One vector is turned by the same rotation once a step. Each row is the vector after some number of steps, and that number follows the row.
The counts run from 0 to 491.
-30; -14; 0; 0; 8; -13; -2; 28; -24; 24; -2; -12; 0; 13; 28; 8; 37; -4; -20; -25; 54; 14; 31; -18; -5; 3; 6; 7; 3; 19; -11; -12; 18; -16; 28; -23; -1; -25; -15; 8; -8; 4; -44; -7; 6; 14; 20; -6; 8; 13; 11; -28; -20; 26; -35; -15; 34; 15; -3; -19; 31; -18; 9; 0; -10; 12; 35; -8; 8; -26; -4; 18; -2; -15; 4; -38 | 35
-24; -33; 0; 7; 19; -29; 6; 26; -22; 6; -3; 0; 21; 10; 47; 8; 27; -1; 4; -21; 47; 1; 17; -17; -15; 23; -2; 23; -9; 30; -2; -5; 20; -35; 33; -18; 21; -8; -14; 6; -11; -11; -23; 6; 22; -2; 23; 1; 0; -5; 34; -20; -10; 28; -26; -31; 39; 19; 5; -3; 34; 4; 0; -9; -15; 26; 33; -7; -6; -16; 6; 35; -16; -10; 14; -29 | 51
-13; -21; 9; -1; 28; -18; 10; 18; -25; 15; 13; 32; 14; 19; 64; -5; 9; -11; -1; -18; 36; 33; 6; -28; -21; -8; -4; 34; 3; -4; 5; 3; 6; -19; 20; -6; 5; -5; -3; 10; -17; -20; -32; 7; 13; 9; 17; -7; 2; -16; 33; -47; -1; 6; -31; -17; 20; 7; 5; -22; 39; -11; -18; -2; -17; -4; 11; -14; 12; -4; 14; 36; -45; -16; 8; 6 | 425
-3; -14; -3; -7; 19; -2; -16; 1; -14; 14; 9; 9; 15; 21; 48; 13; 12; -20; -22; -17; 25; 23; 7; -20; -7; 16; 1; 19; 12; -2; -11; 10; -7; -14; 18; -13; 12; -2; -26; 17; -22; -17; -34; -3; -24; 3; 36; -15; -3; -21; 37; -14; -8; 29; -40; -20; 41; -5; 2; -11; 20; -13; -40; 0; -13; 24; 35; -7; 22; -29; 12; 38; -16; -4; 13; -44 | 238
-17; -33; 9; -9; 17; -3; 4; 9; -9; 13; 7; 26; 9; 8; 48; -5; 8; -28; -5; -25; 33; 24; 6; -18; -14; 5; -13; 39; 20; 1; -9; -26; -4; -7; 17; -17; 8; -12; -38; 3; -25; -35; -13; 9; -27; 9; 37; -26; -1; -34; 6; -19; -10; 23; -29; -16; 31; 4; 14; -6; 33; -9; -38; 7; -23; 11; 25; 10; 14; -11; 18; 49; -7; -10; -4; -31 | 464
-28; -18; 2; -7; 12; -12; 17; 17; -28; -27; 20; 4; 9; -6; 45; 24; 45; -6; 0; -23; 36; 10; 13; -9; 5; 6; 16; 17; 9; 21; -7; -24; -5; -31; 17; -36; 15; -15; -21; 3; -24; -10; -17; 6; 0; 4; 52; -10; -3; 16; 9; -15; 9; 14; -19; -10; 39; -2; -11; -20; 24; 7; -3; 28; 0; 34; 23; 11; -6; -3; 8; 23; -21; -19; -6; -19 | 64
10; -24; -2; 2; 26; -4; -5; 40; -4; 6; 9; 29; 2; 23; 40; 21; 24; -20; 5; -14; 35; 13; 0; -11; -20; -15; -2; 17; 16; -4; -6; 8; 0; -14; 7; -36; 4; -14; 0; 15; -3; -24; -36; -3; -5; 15; 30; 1; 15; -1; -1; -41; -6; 0; -26; -14; 12; 7; 5; -33; 37; -13; -10; 7; -6; 21; 32; -4; 21; -5; 15; 42; -35; -15; 5; -13 | 341
-5; -19; -17; -10; 7; -12; 9; 18; -20; -24; 11; 5; 26; 9; 38; 30; 32; -4; 9; -6; 20; 4; 9; -12; 0; 4; 11; 18; 12; 8; -14; 1; -13; -38; 8; -40; 19; -12; -15; 3; -28; -18; -26; -11; -15; -4; 66; -1; -4; 28; 17; -20; 1; 18; -31; 2; 32; -5; -10; -28; 12; 5; -8; 14; -3; 45; 23; 1; 5; -12; 12; 29; -20; -26; -9; -26 | 312
-10; -21; -20; -4; 0; -10; 0; 4; -3; 7; -10; -7; 28; 1; 40; 32; 29; -11; -20; -2; 49; 22; 7; -7; 3; 18; 10; 10; 4; 21; -6; 1; 0; -34; 5; -21; 17; -5; -23; 6; -30; 20; -46; -27; -9; 14; 42; -21; 23; 25; 19; -26; -6; 12; -27; -3; 48; 0; 7; -18; 26; -7; -31; 11; -9; 5; 20; -19; 6; -6; 5; 8; -29; -13; -6; -33 | 251
-3; -24; -5; -8; 1; -13; 3; -9; -10; 12; -7; -5; 26; 23; 36; 18; 17; -4; -20; -7; 24; 23; 3; -11; -3; 22; 0; 21; 7; 12; 1; 0; 0; -30; 24; -22; 17; -1; -41; 6; -16; 0; -37; -10; -13; 2; 41; -15; -3; 5; 54; -13; -15; 32; -41; -13; 35; -8; 3; 4; 15; -4; -32; 7; -1; 19; 25; -18; 2; -32; 0; 31; -18; -18; 4; -44 | 229
9; -22; -8; 2; 20; -21; 9; 32; -22; 2; 1; 2; 12; 9; 36; 3; 31; -8; 13; -14; 57; 5; 12; -9; -31; 8; -7; 18; 17; 2; -6; -3; -9; -37; 7; -49; 12; -20; -10; 16; -10; -17; -29; -7; 8; 15; 39; -5; 28; 10; -15; -38; 3; 5; -7; -10; 27; 22; 8; -27; 56; -19; 1; 11; 8; 23; 14; -9; 10; -5; 19; 37; -23; -29; -8; -16 | 350
-20; -12; -3; -4; 15; -20; 18; -4; -21; 27; 4; 6; 16; 23; 46; -11; 9; -9; -10; -21; 33; 27; 29; -25; -8; 2; -2; 30; -2; 18; 2; 2; 3; -29; 26; -13; 5; -9; -25; 5; -31; -9; -43; 7; 9; 4; 13; -11; -7; 1; 55; -24; -4; 10; -44; -23; 31; 8; -3; -9; 22; -31; -24; -1; -9; -15; 23; -21; 10; -19; 10; 26; -31; -10; 13; -10 | 199
-20; -31; 3; -2; 28; -8; -4; 32; -14; 11; 25; 25; -27; 28; 36; 9; 33; -12; -1; -22; 40; 8; 15; -5; -19; -9; 7; 30; 11; 30; -6; 0; 16; -25; 21; -43; 2; -25; -12; 4; -9; -39; -23; 11; 3; 5; 30; -9; 6; 6; 4; -35; -2; 8; -19; -16; 26; 2; -14; -26; 28; -12; -20; 7; -12; 27; 40; 6; 4; 2; 6; 36; -30; -16; 1; -11 | 364
-38; -20; 7; -2; 6; -19; 17; 29; -24; -2; -13; -5; 18; -2; 30; 12; 43; -10; 2; -21; 45; 11; 31; -14; 4; 16; 0; 19; 6; 29; -9; -25; 13; -21; 30; -19; 16; -17; -24; -5; 2; -8; -18; 7; 0; 14; 34; -1; -5; -4; 16; -21; -21; 27; -34; -8; 33; 20; 9; -2; 31; 5; 15; 14; -5; 23; 43; 11; -6; -31; 3; 37; 3; -22; 5; -36 | 58
-9; -19; -5; -2; 15; -13; 2; -4; -24; 32; -3; 12; 24; 23; 49; -12; 0; -13; 0; -20; 27; 16; 22; -34; -19; 3; -1; 33; 16; 16; -2; 3; 11; -26; 21; -14; 0; -9; -31; 3; -31; -23; -23; 13; -2; 0; 36; -13; -11; -9; 51; -13; -6; 12; -46; -20; 23; 8; 6; 10; 16; -16; -27; -9; -9; -2; 38; -8; 11; -16; 6; 40; -32; -8; 13; -19 | 207
-3; -29; 12; 2; 13; -2; 13; 9; -20; 11; 2; 18; -1; 15; 26; -10; 24; -28; 9; -18; 38; 30; 17; -18; -9; -24; -13; 38; 23; 11; -3; -28; 0; -18; 5; -45; -7; -26; -28; 9; -14; -41; -24; 18; -5; 18; 30; -10; 6; -5; -5; -33; -6; 3; -29; -11; 12; 17; 9; -12; 39; -21; -7; 35; -4; -6; 16; 1; 15; -1; 23; 41; -28; -30; -2; -3 | 442
-10; -20; 0; 18; -1; -11; 22; 15; -37; -6; -15; -11; 19; -9; 29; -2; 41; -14; -17; -19; 58; 40; 17; -15; -8; 0; -5; 22; 5; 15; 2; -34; 2; -28; 4; -27; 5; -30; -18; 15; -14; -1; -48; 3; 13; 21; 28; -22; -1; 6; 9; -35; -3; 15; -27; -9; 24; 19; 10; -9; 43; -15; -2; 32; -11; -5; 12; -4; 3; -4; 12; 17; -6; -20; -13; -5 | 119
-31; -13; 11; -7; 22; -24; 17; 32; -13; 14; 14; 23; 18; 10; 62; 0; 22; -22; 7; -20; 37; 23; 21; -31; -8; -13; 13; 24; -6; 11; -3; -9; 6; 1; 29; 2; 9; 8; -13; -3; -22; -8; -38; -17; -5; 6; 26; -22; -11; -17; 11; -25; -20; 13; -46; 0; 34; 3; -2; -30; 32; -12; -10; 1; -26; -7; 13; -5; 18; -22; 17; 27; -8; -16; 14; -11 | 409
-13; -3; -20; 2; 7; -16; -1; 5; -16; -18; -1; 0; 26; 7; 37; 15; 32; -21; 12; -15; 37; -3; 17; -6; -15; 18; -6; 18; 22; 11; -13; -11; -14; -52; 5; -36; 5; -19; -15; 4; -31; -13; -29; 14; -3; 7; 57; 17; 3; 24; 22; -14; 15; 8; -34; -19; 23; 25; 6; -10; 18; -10; -13; 3; 3; 35; 44; 5; -3; -4; 16; 31; -16; -21; 1; -25 | 289
-11; -34; -10; 4; 25; -13; 1; 28; -14; 24; -1; 10; -9; 25; 25; 0; 36; -8; 14; -21; 48; -2; 28; -11; -9; -19; 7; 25; 8; 16; -2; -3; 12; -25; 12; -47; 4; -24; -19; -2; -6; -39; -27; -4; 9; 7; 36; -19; 19; 13; -23; -33; -10; 5; -4; -4; 28; 13; 0; -23; 35; -22; -2; 18; -3; 8; 19; 1; 8; -17; 9; 33; -22; -27; -6; -19 | 357
-27; -6; -5; 7; 31; -4; -9; 40; -18; 25; -4; 16; -7; 10; 45; -9; 29; -17; 2; -32; 54; 3; 18; -17; -21; -10; -9; 19; 13; 18; -17; -1; 9; -14; 14; -7; 5; -14; -9; 3; -4; -22; -31; 7; 3; 15; 19; -12; 4; -13; -9; -36; -2; 9; -29; -21; 25; 13; 8; -23; 42; -26; -12; -5; -18; 1; 36; 6; 23; -24; 4; 41; -15; -10; 2; -33 | 37
-15; -15; 0; -18; 11; -17; 20; 23; -20; -29; 23; 9; 20; -4; 47; 19; 40; -14; 5; -15; 27; 27; 12; -5; 6; -3; 26; 21; 1; 1; -6; -19; -8; -28; 15; -36; 18; 5; -25; 6; -26; -11; -30; -17; -8; 6; 51; -10; 8; 9; -2; -35; 4; 14; -15; 2; 43; 0; -12; -38; 36; -6; -1; 25; 4; 23; 0; -3; -2; 3; 15; 22; -9; -28; 3; -4 | 397
-14; -25; 19; -16; 24; -28; 20; 27; -3; 3; 12; 41; 23; 5; 71; 9; 21; -23; 14; -14; 37; 16; -2; -6; -7; -8; 1; 33; 2; 1; -6; -7; -1; -15; 25; 1; 21; 14; -15; 0; -12; -21; -21; 5; -7; 15; 32; -10; 0; -24; 7; -22; -9; 12; -32; -8; 23; -5; 11; -24; 39; 8; -11; -7; -27; 2; 11; -6; 11; -11; 19; 46; -21; -18; 16; -12 | 402
-20; -31; 12; -16; 19; -24; 11; 5; -13; 19; -1; 22; 25; 5; 58; -8; 9; -29; -3; -20; 35; 32; 0; -7; -11; 17; -11; 34; 0; 11; -6; -19; 6; -9; 25; -7; 15; -1; -38; 2; -15; -27; -5; -8; -16; 4; 29; -21; -1; -44; 23; -10; -10; 23; -26; -16; 41; 11; 14; -6; 40; 2; -34; -3; -20; -4; 24; -7; 8; -16; 16; 48; -2; -16; 9; -26 | 153
-19; -28; 13; -10; 28; -18; 8; 28; -8; 0; 14; 36; -3; 15; 47; 12; 34; -21; 9; -22; 30; 7; 7; -6; -5; -10; 10; 35; 13; 30; -5; -4; 10; -19; 24; -25; 16; -13; -13; -4; -6; -47; -8; 13; -7; 3; 44; -6; 4; -12; 13; -21; -6; 13; -29; -16; 25; 14; 3; -18; 35; -4; -9; -1; -17; 23; 46; 12; 6; -9; 13; 49; -26; -19; 10; -15 | 61
-9; -11; 1; -13; 24; -13; 3; 34; -3; 10; 18; 21; 13; 17; 59; 10; 30; -9; 3; -10; 32; 11; -8; -15; -6; -8; 2; 21; -10; 10; -8; 21; -9; -20; 16; -5; 20; 12; -14; 3; -16; -20; -45; -8; -10; 13; 13; -9; -4; 0; 16; -36; -11; 20; -29; -8; 31; -19; -4; -31; 22; -7; -24; -1; -10; 4; 4; -22; 26; -31; 15; 31; -22; -20; -1; -31 | 324
9; -29; -9; -10; 16; -4; -6; -15; -16; -6; 15; 7; 16; 25; 38; 1; 13; -11; 9; -10; 19; 26; 13; -21; -7; 5; 2; 39; 24; 4; -11; -7; -14; -41; 7; -53; -1; -13; -36; 10; -32; -28; -25; 5; -6; 8; 40; -9; -2; 15; 23; -20; 8; 13; -24; -13; 22; 5; -2; -15; 20; -20; -28; 28; 18; 25; 26; -6; 3; -8; 22; 34; -25; -35; -3; -10 | 218
-15; -14; -2; 0; 25; -8; -7; 43; -11; 19; 1; 23; 0; 12; 44; -9; 39; -17; 7; -20; 56; 15; 14; -13; -21; -10; -17; 20; 9; 18; -10; 4; 8; -20; 14; -17; 15; -11; -11; 6; -8; -27; -39; 12; 9; 20; 14; -12; 17; -6; -15; -38; -3; 8; -17; -18; 21; 9; 9; -32; 37; -24; -14; 1; -21; -4; 15; -12; 23; -13; 18; 30; -22; -19; 2; -27 | 348
-23; -11; -6; -9; 18; -10; -1; 2; -16; 2; 4; -1; 23; 8; 45; 17; 36; -8; -5; -18; 38; 16; 24; -5; 0; 23; 3; 20; 5; 28; -12; 3; 5; -47; 15; -21; 14; -16; -20; 6; -13; -5; -34; 18; 6; 0; 38; 15; -14; 11; 51; -8; -4; 32; -48; -20; 27; 15; -3; -2; 16; -14; -1; -4; 2; 32; 56; -7; -3; -23; -2; 30; -20; -15; 14; -35 | 291
-15; -20; -1; -12; 25; -14; 14; -14; 2; 26; -4; 23; 8; 25; 37; -12; 18; -21; 15; -4; 35; 25; 25; -20; 0; -22; 1; 36; 15; 20; -3; -3; 0; -44; 8; -32; 2; -8; -28; -10; -21; -28; -34; 15; 8; 13; 31; -27; 3; 12; 16; -29; -3; 2; -27; 3; 14; 10; 5; -10; 27; -29; -21; 6; -4; -28; 15; -13; 17; -7; 13; 27; -29; -27; 5; -2 | 201
6; -23; -7; -2; 14; -9; -9; 32; -21; -3; 16; 13; 8; 17; 37; 20; 32; -8; 0; -19; 37; 12; 5; -21; -21; 4; 4; 14; 13; -3; -5; 4; 2; -28; 7; -44; -3; -14; -2; 19; -14; -24; -46; -5; 0; 13; 34; 5; 22; 7; -3; -40; -2; 9; -20; -8; 27; 13; -7; -35; 39; -18; -2; 8; 4; 36; 25; -8; 9; 0; 28; 35; -39; -15; 5; -11 | 342
-22; -14; -6; 2; 2; -10; 23; -9; -17; 15; -7; -3; 37; -3; 43; 15; 21; -28; -10; -14; 49; 24; 34; -24; -3; 0; 15; 22; 15; 9; -6; -25; -5; -34; 10; -16; 1; -10; -25; -2; -23; 23; -45; -14; -10; 15; 58; -11; 15; 14; 9; -14; -7; 7; -41; 8; 31; 21; 20; -10; 30; -8; -17; 18; -7; -15; 14; 1; 4; 5; 12; 12; -22; -17; -3; -4 | 181
-22; -17; 9; -8; 12; -12; 18; 29; -29; 36; 13; 23; 5; 21; 56; 1; 25; -19; -1; -23; 40; 24; 23; -28; -10; -28; 4; 29; 6; 14; 6; -7; 6; -8; 27; -3; -1; -7; -13; 1; -20; -21; -47; -3; -4; 7; 32; -25; 2; -5; 7; -36; -22; 8; -34; -4; 23; -3; -6; -30; 31; -16; -17; 17; -22; -10; 5; -4; 9; -11; 13; 32; -29; -14; 8; -6 | 107
-17; -22; -15; -8; 11; -8; -1; -2; -15; -3; 23; 10; 23; 4; 30; 23; 12; -30; -10; -16; 35; 34; 27; -20; 2; -2; 27; 21; 21; -8; -6; -20; -2; -24; 20; -35; -6; -6; -32; 3; -27; 2; -34; -29; -18; 4; 60; -11; 16; 7; -2; -26; 1; 5; -23; 2; 48; 18; -6; -26; 31; -21; -23; 16; 13; 10; 16; 2; 5; 13; 18; 16; -21; -24; 8; -4 | 490
-9; -24; -16; -11; 26; -15; -1; 10; 11; 23; -8; 26; 5; 28; 37; 3; 25; -8; 26; -19; 47; -1; 12; -4; -14; -1; 3; 32; 8; 15; -3; 16; 3; -43; 16; -39; 11; -10; -14; -6; -14; -21; -26; 16; 2; 0; 48; -1; 18; 10; 12; -18; 3; 2; -22; -15; 22; 16; 12; -16; 36; -20; -12; -10; -4; 3; 37; -1; 10; 2; 5; 36; -48; -30; 2; -13 | 279
